One vector is turned by the same rotation once a step. Each row is the vector after some number of steps, and that number follows the row.
The counts run from 0 to 116.
[108  88 138 146  79 100 128 160 119 129  74 165 155 128 111  88 106 128
 110 102 121 130 171 139 154 123 107 149 154 147 183  92 132 133 125 135
 104 117 137 173 144 136 135]	55
[150 105  82 171  89  86 158 127 104 112  84 149 139 170 105 110 103 101
 116 140 141 169 132 124 160 118  98 161 110 134 171 116 153 127  98 109
  93 139 160 152 124 130 134]	33
[119  98 129 170  91 155 194 131 135 138  79 160 125 148  94 124 113  86
 121 129  84 146 127 129 176 130 101 153 118 127 116  77 152 129 125  74
 121 144 125 122 140 116 129]	12
[106  88 121 153  69 141 133 117 118 156  81 111 147 137 107 108 113 121
 127 114 127 128 168 118 187 176  97 130 147 116 144 110 172 134 163 100
 138  97  93 170 140 143 140]	69
[ 77 101 121 143 116 131 167 142 149 131  60 160 158 152 127 104 109 112
 160 139  94 156 157 116 171 154 123 152 120 115 135  94 129 100  81 160
 161 135 168 141 152 130 134]	95
[132 105 130 149  90 132 202 143 152 129  66 170 136 172 116  83 121 102
 103 128  92 173 124 123 164 115 106 134 118 143 132 106 145 110  83 122
 116 116 137 129 135 125 141]	15
[123  80 135 133 111 127 147 119 153 121  74  91 153 123 130 139 129  88
 141 143 102 172 151 118 177 172 131 171 132  88 109  99 186 128 129 119
 128 110 123 153 124 149 172]	87
[140 143 122 149  97 134 188 142 153 146  97 152 123 204 121  70 127 110
 135 141 133 176 153 175 177 129 131 138  96 142 125 141 134 115  77 120
 125 114 144 133 138 131 134]	19
[104  65 123 165  72 132 137 124 130 151  83 166 154 139 148  98  96 114
 142  93 145 140 143 123 179 157  96 115 118 125 141  92 155 142 145 128
 155 115 109 154 121 142 168]	72
[115 124 125 170 118 139 127 118 160 119  65 128 136 181 111 139 126  81
 112 145 115 154 159 146 150 154 133 166 103 112 139 112 153 111  73  89
 141 120 107 146 183 137 143]	108
[151 122 138 139  99  84 147 170 123 129 100 132 168 145 110 129 121 128
 137 107 138 196 179 165 166 148 116 167 136 147 146 125 121 128 146 105
  97  97 165 140 114 166 113]	42
[121 108 159 136  96 149 188 170 160 130  77 113 152 150 126 123 158  92
 136 123 141 178 178 172 156 129 144 156 119 104 101 114 133 133 115 133
 127 160 153 128 129 156 145]	2
[117 104 124 167 134 157 140 131 157 117  88 102 136 141 110 132 148  86
 110 139 109 173 153 176 151 146 138 189 107  97 119 113 149 125  87  82
 109 147 128 125 181 137 152]	106
[152 129 129 168  97 102 142  99 120 126  69 133 124 184 114 127 101  93
 113 137 149 218 138 145 152 138 111 161 124 124 127 110 161 146 130  90
 115  93 101 154 150 118 132]	28
[104 119 140 135 107 156 167 130 155 123  72 103 126 162 107 124 147  77
 132 143 132 166 170 141 144 136 155 174 117 114 121 103 162 135  89 105
 133 134 110 157 178 157 148]	6
[159 101  97 202 105 101 143 106 114 123  96 167 120 157 121 120  86  86
 123 129 157 178 110 152 159 125 108 171 100 121 150 107 149 145 119  84
 103 134 125 141 131 126 137]	31
[119  93 185 151 109 154 178 156 182 155  86 156 134 136 138 110 139  94
 166 114 135 172 161 184 163 126 139 161 114 108 108 111 125 125 126 134
 144 144 148 133 120 142 133]	0
[105  87  92 169 113 146 171 119 138 137  79 142 147 131 106 122 117  94
 160 144 102 128 143 123 184 175 113 166 105  88 124 102 159 126 107 124
 144 162 153 142 113 151 139]	92
[147 120 122 144  96  73 147 132 124 125  88 157 128 174 108  82  98 118
 152 151 121 164 162 144 169 116 134 165 134 154 175 131 128 108  94 116
  98  91 165 160 133 126 110]	37
[116 124 122 176 100 141 135 120 150 121  59 121 134 177  85 133 130  88
 110 157  93 141 158 143 164 155 122 159 115 106 137 114 161 111  82  78
 133 127 111 148 166 123 126]	109
[157 112 110 186  99 100 157 100 108 125  86 136 126 152 109 119 102  95
 114 139 142 183 116 158 158 139  97 173 111 103 141 117 163 155 136  73
  94 132 125 150 120 113 134]	30
[126 116 100 172 115 104 111 114 122 137  96 142 130 127 115 119 103 100
 146 107 158 136 170 162 141 172 107 188 118 139 183 125 132 158 124  91
 110 124 102 178 155 164 127]	49
[144 130 136 166 110 118 139 101 124 137  87 132 122 167 126 122 101  97
 128 130 140 227 135 148 154 137 129 165 125 127 121 106 141 145 130  74
 115  86 102 155 174 113 131]	27
[131 117 156 168 127 152 153 162 166 137  92 142 154 143 134 128 143 103
 133 121 129 184 151 211 169 146 138 179 107  88  96 104 119 126 118 113
 120 143 151 122 136 139 144]	102
[114 125 133 164  91 151 167 125 145 136  61 157 127 182  96 152 105  70
 138 132 115 143 150 127 165 131 121 150 113 130 120  79 156 133 100  85
 148 130  91 139 163 132 127]	10
[119 119 129 159  81 149 180 134 130 133  64 152 138 173  81 142 113  81
 119 136  99 145 141 128 176 125 105 139 115 122 119  80 163 133 122  81
 129 143 115 129 140 124 124]	11
[144  87 127 140  83 137 131 180 141 151 124 124 148 122 121  83 140 136
 121 109 140 120 179 201 189 147 133 160 129 130 154 134 154 125 146 106
  87 125 136 144 117 168 151]	61
[ 95  86  96 179 132 146 159 124 147 137  89 164 149 120 121 116 112  93
 177 139 102 134 136 130 179 167 123 172  98 103 131  98 132 120  96 116
 145 160 162 133 134 146 142]	93
[118  78 142 139  75 109 141 162 122 136  79 155 148 113 117  76 115 132
 108 108 102 124 171 156 162 122 107 158 165 131 181 106 145 129 141 128
  87 118 140 161 135 133 124]	56
[128  73 130 158 126 132 150 101 155 130  86 108 141 110 134 121 123  88
 160 147 103 156 141 131 180 181 126 177 129  78 112 104 182 135 133 108
 128 115 121 150 127 153 168]	88
[114 112 134 184 130 149 123 114 163 116  76 120 128 158 122 135 139  87
 122 140 119 159 146 167 149 152 142 185 101 111 135 104 146 115  77  75
 127 127 110 138 186 137 153]	107
[143  94 159 134  80 111 125 165 153 141  94 155 147 138 134  77 118 132
 117 107 142 122 181 192 174 126 128 150 140 143 174 128 146 127 120 133
 101 100 118 158 120 161 151]	59
[128 107 128 161  97 140 207 129 153 136  80 150 121 152 110  67 127 120
 101 143  79 169 127 149 166 125 103 150 114 134 130 108 146 113 100 114
  97 125 149 128 135 120 142]	16
[116 104 177 143  98 144 180 164 176 143  77 142 149 156 140 117 137  92
 154 113 141 175 171 180 159 130 143 148 112 112 103 118 130 133 113 143
 145 147 144 133 126 159 143]	1
[118 103 130 185  81 125 153 135 150 121  58 171 153 184 101 131 111 101
 109 121  93 164 130 130 162 128  88 127 111 134 133  96 138  99  96  89
 135 125 141 121 137 117 114]	113
[128 119 128 170 108 127 141 115 117 134  96 115 118 146 115 114 116 111
 118 135 127 226 133 154 155 127 129 177 122 125 114 107 138 142 139  68
 102  98 123 145 176 110 124]	26
[115  97 105 158 114 129 171 117 140 126  68 136 152 153 117 136 113  85
 155 136 110 135 143 116 179 176 113 157 105  96 129 104 178 130  95 135
 152 147 137 148 112 162 151]	91
[107  73 106 128  85 143 123 158 124 146 116  77 153 124 110 102 146 132
 130 106 128 137 186 141 183 170 131 156 142 146 145 120 160 120 140  81
 113 101 124 154 169 171 152]	65
[116  89 145 133  96 137 122 157 150 146 107 125 156 158 140 107 115 119
 194 150 153 138 177 150 211 134 172 147 124 109 116 102 136 131 133 137
 154 117 142 152 138 143 152]	81
[119  85 116 127  92 136 114 173 144 137 125 117 157 141 135  99 139 130
 142  90 158 134 186 170 184 150 148 149 116 155 153 114 151 126 118 100
 116 106 124 143 153 180 169]	63
[104 101  93 176  87 115 118 152 102 141  82 152 146 115  88 111  99 115
 133  99 132 116 161 148 159 150  92 173 134 130 180 103 139 140 142  89
 104 153 140 169 144 135 116]	52
[105  75 121 132  79 127 146 139 144 148  85 131 142 148 151  49 121 127
 156 149 144 133 162 137 187 133 146 130 128 112 147 120 152 124 109 165
 139 119 153 166 134 134 169]	77
[115 109 138 149 116 131 146 158 160 114  71 111 167 172 124 142 156  96
 108 119 131 190 158 179 159 143 142 166 109 103 107 104 139 117  90 118
 127 142 139 122 155 157 156]	104
[112 120 138 176 105 159 155 118 153 139  82 148 122 162 103 141 117  62
 146 137 109 136 150 150 166 133 131 164 106 122 114  89 151 135 105  77
 139 138 100 143 171 129 133]	9
[128 108 152 159 129 141 138 160 164 123  83 142 163 161 138 140 140  98
 124 117 134 194 153 192 163 143 149 168 107 106 104 106 132 120  95 113
 129 138 137 119 157 145 162]	103
